In the rows, zero is written as 128.
X: 4 groups of rows, each row roughly a mix of its group's hidden directions; one row fits no group
X (162 x 12)
[[122 118  92  86 144 157  90 127  98 133 167 153]
 [146 122 129  80 122 145  84 112 172 138 139 167]
 [135 147 142 158 132  99 173  93 111 124  86  94]
 [107 137  55 151 108 128 161 130 149 133 118 148]
 [134 137 122  99  87  87 168 166 143 155 114 110]
 [134 129 110  96  77 118 172 167 138 164 129 125]
 [ 98 148 134 171 130 155 100 128  75 127 154 155]
 [151  98 107 102 126 149  71 119 149 164 133 157]
 [112 112  96 142  70  89 138 123 158 158 108 128]
 [129 116 119 126 142 197  94 133 111 134 161 162]
 [115 137 109  73 135 120 115 173 171 113 100 126]
 [139  96 122 172 181 122 151 158  92 116 133 126]
 [116 137 103 100 101 137  96  66 162 130 144 140]
 [104 129  93 144 115  94 143 130 126  74 161 164]
 [130 133 141 124 118  61 153 117 154 117 100  85]
 [141  95 168  84 130 107  94  84 131 110 114 131]
 [124 145 110 114 123 174 112  81 178 127 149 152]
 [ 88 132 139  66 143 105 151 127 140 119  88 137]
 [ 92 133  94 118 147 154 133 184 165 150 130 116]
 [111 141  89 140 103 130 147 160 105 137 148 189]
 [115 156 124 130  90  78 165 172 148 131 118 139]
 [160  99 128 144 109 116 162 169  89 153  95 142]
 [102 145 104  83 141 119 123 167 180 114 105 124]
 [ 99 137  52 135 107 108 145 135 157 131 131 127]
 [111 133 168 134 126 128  98  87 191 125 137 111]
 [140  99 123  74 157 115  87  99 121 138 135  93]
 [115 152 105 115  90 183 151 156 114 142 149 156]
 [152 108 149 174 109 144 152  87  96 157 152 130]
 [ 95 171 167 166 114 126 125  98 110 109 153 149]
 [110 131 130 137  96 143 114  79 194 134 132 143]
 [156 112 110  97 138 115 152 155 178 138 117  80]
 [135 102 132 138 131  72 109 167 175 100 132 124]
 [110 150 157 177 118 137 112  91  89 116 150 158]
 [147  92 113  94 159  98 116 124 171  96 100 120]
 [128 145 116  98 149 151 126  93  69 171 117 128]
 [171 101 140 126 159  99 120 125 115 126  64 136]
 [131 122 103 141  85 107 124  60 148 127 105 143]
 [142 119 139  77 137 114  67 110 103 156 137 122]
 [162 102 121  91 130 129  68 107 130 162 108 141]
 [117 144 113 119  90 185 153 151 118 141 155 163]
 [148  97 134 194 106 131 145 100 148 155 146 128]
 [146 106 108 151 126  82 128  94 105 100  80 142]
 [114 130 120 167 115 142 186 137 164  84 124 133]
 [140 108 115 191 147 157 166 139 145 131 140 159]
 [131 141  86 178 145 138 158 182 129 143 123 136]
 [116 131 178 126 136 127  91  96 183 129 137 105]
 [126 109 126 110 164 101 121 110 191  93 103 124]
 [158  75 143 110 130 158 106  85 144 123 124 160]
 [116 116 101  70 133 135  78 125 143 107 160 142]
 [128 138  97 147 109 103 138 142 105 131  70  80]
 [ 91 151 115  75 153 125 106 160 149 101 103 137]
 [120 110  84 145  86  94 129  92 133 129  92 156]
 [100 154 144  64 154 138 119 112 132  97 107 152]
 [106 135 122 173 114 165 180 136 152 115 155 149]
 [104 124 174 134 141  98 129  73 135  92 113 150]
 [110 108  88 149 114 187 151 157 105 137 126 147]
 [102 135 137  66 148  86 146 127 126 106  93 123]
 [139  98 117  64 153 117  90 110 118 142 145 104]
 [120 159 140  91 136  71 127 105 127  91  96 119]
 [111 123  85 160 113 179 161 160 103 135 125 132]
 [137 123 209 127 145 118 106 133 119 137 127  96]
 [135 113 154 147 179  95  89  95 136 104 112 107]
 [145 107 142 137 163  67 111 109 138 118 101  92]
 [120 135 134 166 172 147 108  78  91 110 124 146]
 [166 101 114 186  98 129 137 126 119 167 142 113]
 [128 110  74 144  85 101 149 122 115 143  93 155]
 [144 123 137 166 147 125 175 187 128 144 108 112]
 [131 134 104  95 112 131  93  58 134 111 141 140]
 [170  81 109 125 139 148  98 118 144 148  94 162]
 [153  98 116 174 153 166 162  97 150 125 108 125]
 [171 123 136 157 107 148 138 113  74 146 168 115]
 [126 121 128 142 151 200  94  99 110 121 146 146]
 [133 123 117  81 138 109 139 155 191 120 102 105]
 [149 131 152 102 136 132 136 107 112 178  89  80]
 [129 113 122 145 121  71 120 170 172  94 133 134]
 [142 108 135 166 121 106 169 170  91 138  91 132]
 [ 72 168 140 137 127 139 105 127 111 101 140 173]
 [ 88 124 157 110 144 112 123  95 160 100  93 165]
 [131 115  64 142  90 111 158 131 119 140 103 156]
 [147  73 151  91 139 130  88  95 133 120 118 153]
 [137 106 153 112 138 151 102 101 161 137 172 175]
 [112 108 119 153  87  74 146 157 130 157 100 115]
 [150  96 159 137 157  92 106 116 160 114 109  84]
 [136 113  97 141  84 107 127  72 138 133  95 155]
 [104 143 129  72 144  82 137 123 144 101  89 124]
 [131  96 116  94 129 139  76 166 157 138 159 146]
 [135 132 130  94 152  99 130  80  95 145 104  84]
 [163  77 113 146 138 152 129 123 146 131  82 165]
 [132 110 137 169 125 113 167 184 106 144  95 133]
 [129 138 131 176 124 114 170 120  72 117  95 133]
 [116 126  83 148 121 180 143 167 100 154 135 142]
 [130 104  77 108 129 172 116 173 129 157 128 145]
 [104 153 127 175 126 124 192 154 128 102 125 119]
 [143  94 165  87 132 104  92  91 144 114 106 143]
 [118 103  91 133  85  87 117 112 156 155  94 142]
 [121 138 116  84 119 140  86  85 167 124 164 122]
 [ 94 114 125  81 142  81 147 123 136 114  83 139]
 [114 152 138 183  95 118 171 149 147 116 116 156]
 [133 156 102  93 146 132 102  70 112  99 153 117]
 [124 136 127 128 109  49 159 142 148 119 111 113]
 [147  83 159  96 127 116  95  84 146 113 105 145]
 [157 110 152 176 115 133 149  82  96 150 148 118]
 [125  99 123 111 163  93 117 109 177  99  89 129]
 [145 115 119 188 113 167 112 137 109 145 172 138]
 [144 103 156  98 124 143  88  83 152 147 150 160]
 [141  97 123 130 113 178 122 103 170 136 141 176]
 [166 108 147 176 108 124 146  88  94 146 148 116]
 [ 96 128  94 114 166 164 129 177 143 154 128 108]
 [105 159  89 126 102 125 165 137  91 131 145 173]
 [103 159 113 163 104 139 185 150 155 103 122 127]
 [129  99 161 160  90 121 150 167 130 164  98 144]
 [130 154 127 116 132 136 104  46 129 105 138 123]
 [113 147 102 116 168  86 111 127 136  98 143  77]
 [133 161 136 116 145 133 108  54 109 102 141 113]
 [154 123 166 107 147 134 107 131 139 168  93  79]
 [ 78 166 127 143 147 144  91 150  90 110 138 147]
 [116 152 127 133 122 186 151  87  86 150 128 143]
 [152 113 130  85 132  98  71 110 114 145  99 110]
 [114 133 112 143  97 132 122 186 162 110 151 170]
 [166 126 161 138 108  91 119  77  99 100 122 136]
 [122 151  84 166 128 130 164 179 117 125 103 111]
 [127 155 123 114 133 137 103  48 123 102 139 130]
 [102 154 119  67 154 126 109 166 109 103 113 125]
 [170 127 150 150  92 131 147  98  76 146 149 122]
 [121 143 107 115  83 176 160 158 119 152 148 156]
 [144 118 150 114 150 106 136  75 114 139  99  75]
 [119 107 159 152 101  66 131 144 126 144 101  97]
 [ 95 158 132 164 120 119 188 152 126  97 129 110]
 [128 145 129 143 112  59 171 134 134 122  96 109]
 [138 126 131 110 119  52 151 151 145 125 113  98]
 [149  81 163 103 140 110  87  84 126 131 114 139]
 [132 112  80 151  84 101 146  99 131 126  95 156]
 [153 125 160 151 123 125 115  73  77 110 141 143]
 [132 140 123  97 150 126 128  83  78 168 104 105]
 [139 125 119 158 129 104 168 150  63 123 100 130]
 [114 124 171 108  92 123 128  70 161 103 135 126]
 [ 80 148 160  75 143 127 134 123 132  92 121 155]
 [129 105 176  96 120 134 103  72 140 125 153 145]
 [123 131 146 132 102  71 155 134 173 106 112  97]
 [118 135 144 172 141  98 175 134  94 106 112  91]
 [ 96 161 129  65 157 132 111 148 126  95 116 134]
 [137 114 128 114 128  53 128 166 157 113 126 112]
 [138 142 148 111 148 113 145  81 102 143  95  76]
 [110 135 108  72 125 149  83 104 122 115 165 145]
 [123 163 151 167  90 154 137 120  89 151 161 137]
 [126  91 162 147 103 122 137 184 138 163 103 145]
 [145 149 139 151 105 163 138 130  70 160 161 117]
 [130 128 181 123 114 107 144  77 167  98 121 135]
 [112 133 178 124 135 104 143  66 144 102 113 145]
 [103 137 136  65 144  89 144 125 113 108  91 126]
 [135 145 162 112 181 161 124 160 110 108 161 110]
 [110 165 105 136 108 167 163 125  84 138 137 165]
 [146  88  76 106 113 152 128 159 137 162 115 150]
 [129 154  87 112 124 178 130  84 145 121 153 156]
 [105 146 164  68 140 124 143 108 160 100 109 141]
 [125 152  82 168 131 121 157 181 129 130 103 114]
 [116 140 132  69 143  83 137 121 138 105  85 118]
 [110 134 115 173 116 135 185 145 163  90 124 131]
 [109 127 170 117  89 132 140  75 168 107 133 138]
 [147  86 159  88 129 118  94  82 139 111 111 136]
 [170 110 136 134 168 101 140 136 113 105  70 127]
 [142 120 137 152 160 118 160 197 136 141 118 101]]
which group is each row in? (one row of each group first)
[110 144 166  91 129 111 132  81 146  96 103 159]  (86)
[119 150 101 102 173 104 100 106 119  90 149  94]  (91)
[116 127 104 143 105 141 123 180 141 116 160 183]  (54)
[114 172 147  84 109  88 115 121 110 121 109  88]  (113)

[126 136 117 104 112  50 161 146 132 123 121 113]  (54)
[109 154  51 128 125 140 146 112 153 116 144 136]  (91)
[111 142 159 124 131 144  97  78 184 118 147 119]  (91)
[166 121  94 117 129 139 131 175  96 154 144  86]  (86)
[143 122 149 170  82 116 138  87  93 145 129 156]  (86)
[122 122 123 149 104 162 119 182 159 119 155 170]  (54)
[103 174 104 135  95 127 169 143 102 140 128 169]  (54)
[131 147  81 148 124 120 147 170 104 127  84  94]  (113)
[152  98 108 128 103  96 151 166  80 144 102 136]  (91)
[132 101  88  90 149 144  89 131  99 137 164 152]  (54)
